Each named move below is a turn or a mirror, shown by a few rows before and after it. Which moves, in which order, take the first row of each later pair to the second? The first pair is answered.
j_505:
-1.372,0.885,1.677,0.541,3.986,1.112,-0.573,-1.541,0.234,1.376,1.714,-1.329 => -1.293,1.170,1.697,0.502,3.834,1.009,-0.442,-1.634,0.474,1.439,1.814,-1.384
2.900,0.220,1.814,-1.370,3.226,-0.950,-0.228,-1.850,-1.842,0.593,-0.168,1.170 => 3.090,0.812,1.940,-1.444,3.082,-1.100,0.017,-1.895,-1.523,0.672,-0.014,1.085
0.631,-1.054,-0.977,0.274,-0.325,-0.847,-0.165,1.162,-1.264,-0.104,-0.883,0.952 => 1.124,0.752,-0.619,0.121,-0.991,-1.425,0.524,1.075,-0.197,0.283,-0.490,0.737
j_422:
2.884,0.124,1.047,-2.417,1.943,-1.098,-0.302,-0.353,-1.277,2.072,0.078,1.646 => 1.513,-2.866,-0.489,-1.978,0.189,-0.955,0.261,0.811,-2.892,0.725,-0.601,1.955
1.830,-0.279,-2.055,1.169,-2.138,-1.325,1.041,-0.197,0.175,-0.809,-2.341,0.609 => 2.847,1.835,-0.943,0.812,-0.860,-1.485,0.637,-1.067,1.377,0.216,-1.854,0.351
1.503,0.754,0.550,-0.585,1.617,-1.052,1.264,-0.641,-0.201,1.811,2.593,0.336 => -0.011,-2.381,-1.109,-0.076,-0.218,-0.885,1.880,0.601,-1.948,0.327,1.870,0.691
-1.967,-2.026,-0.142,0.972,-2.184,2.110,0.555,0.754,-0.672,-1.034,0.580,-0.007 => 0.099,2.331,2.062,0.317,0.326,1.923,-0.267,-0.951,1.712,0.979,1.563,-0.502
j_533:
-0.821,2.354,1.974,0.772,-0.138,1.748,0.273,-0.558,-0.139,0.165,0.287,-0.335 => 0.304,2.374,2.101,0.013,-0.029,0.879,1.032,-0.966,-0.902,0.324,0.774,0.335
1.195,0.395,0.197,-2.241,-2.104,-0.738,-1.114,0.242,-0.031,-1.235,-0.648,0.585 => -0.021,0.180,-0.143,-1.528,-2.746,-0.157,-1.234,0.725,0.480,-1.507,-0.936,0.005
1.980,-1.378,0.380,-0.583,-0.097,-1.101,-0.281,0.171,-1.125,1.221,0.438,-0.251 => -0.074,-2.013,-0.241,0.529,-1.668,-0.384,0.108,1.056,-0.609,0.772,0.110,-1.088
-0.043,-0.192,-1.696,1.528,0.069,1.004,-0.901,-0.973,1.641,0.086,-1.929,-2.289 => 2.928,0.373,-0.986,-0.179,1.519,-0.523,-0.479,-2.099,0.483,0.661,-1.205,-0.930
j_725:
0.476,2.413,0.336,0.215,-0.918,-1.226,1.645,-0.868,1.559,1.009,0.643,-1.091 => -1.007,-3.110,-0.668,0.358,-0.075,-0.139,1.140,-0.775,-1.929,-0.068,0.424,-0.355
-1.220,0.630,0.715,1.118,0.330,0.488,-0.497,0.040,1.474,-0.052,0.427,-1.360 => -1.861,-0.683,0.204,1.264,-0.546,0.357,0.254,0.345,0.692,-0.450,0.523,-1.255
-1.054,-1.520,-0.745,-0.108,-2.385,-1.197,3.542,-0.212,-1.305,-0.209,1.974,0.148 => 0.545,-1.271,1.072,-0.739,3.957,0.762,-1.482,-1.977,-1.057,0.946,1.355,0.314
-0.269,-0.282,0.350,0.007,2.583,1.348,0.236,-3.237,-1.139,-0.109,1.615,-1.171 => -0.274,2.199,0.115,0.165,-0.358,0.104,2.483,-2.596,0.386,-0.084,1.985,-1.622
Then:
(two moves a pair)
1.499,1.726,0.375,-0.659,0.421,0.321,-0.727,-0.738,1.886,-0.111,-1.125,1.185 => 0.959,0.328,-0.293,-0.471,0.544,0.826,-1.705,-0.167,1.263,-0.866,-1.957,1.418
j_422, j_725
1.486,-1.538,-0.286,-1.506,-0.787,-1.217,2.117,-0.152,-2.654,-0.390,0.213,2.074 => 2.792,0.287,0.998,-1.861,2.266,-0.463,-0.361,-1.052,-1.385,0.495,-0.126,1.921
j_725, j_505
2.168,1.182,0.938,-0.793,2.227,-0.768,-0.997,-0.865,-0.027,0.281,-0.761,1.080 => 1.485,1.682,0.165,-0.414,-1.386,-2.071,2.169,-0.076,0.121,-0.059,-0.015,0.863
j_725, j_422
0.915,2.898,1.780,-1.489,1.810,1.095,0.568,-1.496,2.198,3.129,1.020,-0.980 => -0.908,-4.345,-0.147,-1.465,0.696,1.274,1.928,-0.780,-2.703,1.309,1.027,0.311
j_533, j_505
-0.059,0.022,0.018,0.299,0.256,0.677,-0.801,0.366,0.418,-0.136,-0.864,-0.565 => -0.310,-0.517,-0.237,0.385,-0.042,0.643,-0.543,0.488,0.021,-0.320,-0.864,-0.513
j_725, j_725
-0.492,0.100,-0.422,0.252,-1.017,-0.545,1.696,-0.469,1.117,-0.084,0.986,-0.801 => -0.605,-1.984,-0.221,0.107,1.197,0.396,0.095,-0.970,-0.223,-0.145,0.749,-0.443
j_422, j_725
1.281,-0.313,-0.014,-1.325,-0.070,-1.265,-1.688,0.745,-0.616,-0.111,-2.370,0.819 => 0.976,-0.448,-0.419,-1.264,-1.451,-1.754,-0.418,1.069,-0.857,-0.342,-2.091,0.712
j_505, j_725
-0.381,-1.104,1.457,0.196,1.312,-0.276,1.534,-1.602,-1.311,1.273,1.749,-0.279 => 0.305,0.945,1.891,0.088,1.576,-0.342,1.122,-1.662,0.107,1.691,1.596,-0.515
j_422, j_725
-0.157,-0.285,-0.735,-0.461,-2.477,-1.079,1.976,1.234,0.226,-0.500,-0.162,0.370 => -1.366,-0.766,-0.422,0.470,0.413,1.402,-1.883,1.267,1.179,-0.490,-1.505,-0.410
j_505, j_533
0.502,-3.292,-1.536,-0.796,-0.500,-0.539,0.812,1.003,-2.607,-1.398,-0.622,1.529 => 1.752,1.450,-0.743,-1.085,-2.470,-2.171,2.862,0.927,0.083,-0.502,0.178,1.012
j_505, j_422
-0.366,1.013,-0.815,0.645,-1.250,0.402,-0.363,1.907,0.891,-1.128,-2.351,-0.883 => 2.204,1.055,-0.373,-1.015,-0.913,-1.500,1.173,0.983,-0.660,-0.817,-1.380,0.539
j_533, j_533
-2.466,-0.446,-0.710,2.281,-1.345,1.787,-0.666,1.510,1.314,-0.493,-0.662,-1.865 => -2.011,-0.563,0.057,2.069,0.986,2.464,-2.078,0.668,1.165,0.139,-0.542,-1.793
j_422, j_505
-0.565,-1.690,1.608,0.013,1.855,-1.157,0.985,-0.815,-2.503,1.662,2.164,-0.673 => -1.168,-2.023,0.748,0.258,-0.299,-1.698,2.274,0.030,-2.676,0.985,2.001,-0.667
j_505, j_422
-1.667,1.305,0.254,1.130,0.236,1.423,0.253,-0.741,2.553,1.449,1.162,-0.772 => -2.392,-0.056,-0.433,1.313,-1.282,1.012,1.729,-0.369,1.542,0.949,1.486,-0.642
j_725, j_505
0.041,-0.889,-0.457,0.262,2.990,0.394,0.583,-0.808,-0.593,0.798,1.432,0.828 => -0.966,1.478,-0.872,1.126,0.024,-0.080,2.247,0.104,1.535,0.696,1.454,-0.126
j_725, j_533
0.977,-1.519,-0.441,-1.039,0.481,0.204,-0.760,-0.604,-2.233,-0.423,-0.009,0.594 => 1.174,1.573,0.916,-0.750,1.265,0.481,-0.973,-1.352,0.051,0.904,0.643,-0.346
j_533, j_422
2.835,1.169,0.943,-1.434,1.000,-1.477,-0.640,-0.446,0.044,0.078,0.122,1.205 => 1.398,2.278,0.965,-0.619,-1.373,-1.732,1.472,-0.106,1.082,0.361,0.994,0.257
j_533, j_422
-1.962,-1.225,-0.514,1.855,3.592,0.201,-0.195,-0.352,-2.572,-0.642,0.242,-1.232 => -2.691,-0.110,-1.889,2.385,-0.449,-0.819,1.717,1.413,-1.542,-1.757,-0.469,-1.524
j_725, j_422
-0.918,-2.421,0.256,0.658,1.266,0.550,1.548,-1.925,0.013,0.107,1.385,-1.013 => -0.929,-0.068,0.651,0.970,0.491,0.370,1.870,-1.763,1.839,0.490,1.451,-1.688
j_505, j_533
2.609,4.300,-0.009,1.422,-0.420,0.808,-1.637,0.528,2.071,-0.243,-1.569,-0.019 => 3.055,4.680,1.083,0.980,0.269,0.358,-0.275,-0.699,1.707,0.903,0.077,-0.053
j_725, j_422
1.258,1.669,-0.816,-0.161,1.527,-0.604,2.445,-0.106,-0.265,-0.845,1.148,0.401 => -0.475,2.052,-1.012,0.914,0.583,0.174,2.432,0.429,1.013,-0.854,1.005,-0.692
j_533, j_422
1.518,2.392,0.663,-1.393,0.154,-0.991,-1.337,-1.485,1.834,1.078,0.482,-0.313 => 0.763,2.583,-0.130,-0.952,-2.017,-1.405,-0.155,-0.532,2.200,0.497,0.227,-0.576
j_505, j_725
0.725,0.247,0.041,-0.255,0.384,-0.649,-0.136,-0.834,-0.314,-0.234,0.178,0.229 => 0.086,-0.252,0.036,0.058,0.837,-0.064,-0.732,-0.763,-0.320,-0.277,-0.012,-0.024
j_533, j_725
-0.521,0.424,-0.640,-1.485,-1.128,-0.325,0.366,1.125,-2.788,0.071,-1.960,-1.015 => -0.077,0.213,0.105,-1.624,0.941,0.270,-0.965,0.313,-2.899,0.572,-1.899,-0.973
j_422, j_505
1.900,0.841,0.531,0.730,-1.197,-0.211,1.960,-0.812,1.066,0.524,0.996,-0.353 => 2.055,-0.789,1.108,0.470,1.241,0.585,0.720,-1.673,-0.111,0.857,1.250,-0.064
j_725, j_422
-1.705,-1.623,0.823,-0.739,1.314,0.043,0.891,-1.625,-0.653,0.465,0.836,0.251 => -1.376,0.640,0.988,-0.650,-0.235,-0.786,2.139,-1.416,0.760,0.703,1.135,-0.199
j_725, j_533
0.070,-2.214,-1.715,-0.060,-1.232,0.030,-0.402,1.147,-1.183,-1.707,-1.636,0.645 => 0.943,2.121,-0.760,0.045,-0.819,0.070,-1.381,1.074,1.930,-0.802,-1.989,-0.245
j_533, j_725
1.402,1.361,0.558,0.265,-1.021,0.610,1.265,-0.211,-0.236,0.108,2.478,-1.146 => 1.779,1.288,1.051,0.104,0.708,1.141,-0.093,-0.701,-0.311,0.398,2.317,-1.081
j_725, j_725
-0.829,0.407,1.284,1.265,1.906,0.817,-0.556,0.420,-0.230,0.403,-0.706,-1.548 => -1.434,0.210,0.582,1.485,-0.743,-0.060,1.627,1.124,-0.408,-0.053,-0.309,-1.600
j_505, j_725
-0.777,0.263,1.240,0.314,-0.680,0.125,1.902,-0.125,-0.035,0.516,1.826,-1.591 => -0.293,1.087,1.787,0.199,0.516,0.363,0.925,-0.503,0.527,0.849,1.721,-1.577
j_725, j_725
1.890,2.040,1.692,1.500,-1.453,-0.635,1.950,1.254,0.807,0.947,1.613,-1.388 => 0.220,-2.192,0.031,1.949,-2.240,0.057,1.721,2.309,-1.550,-0.609,0.723,-0.928
j_422, j_505
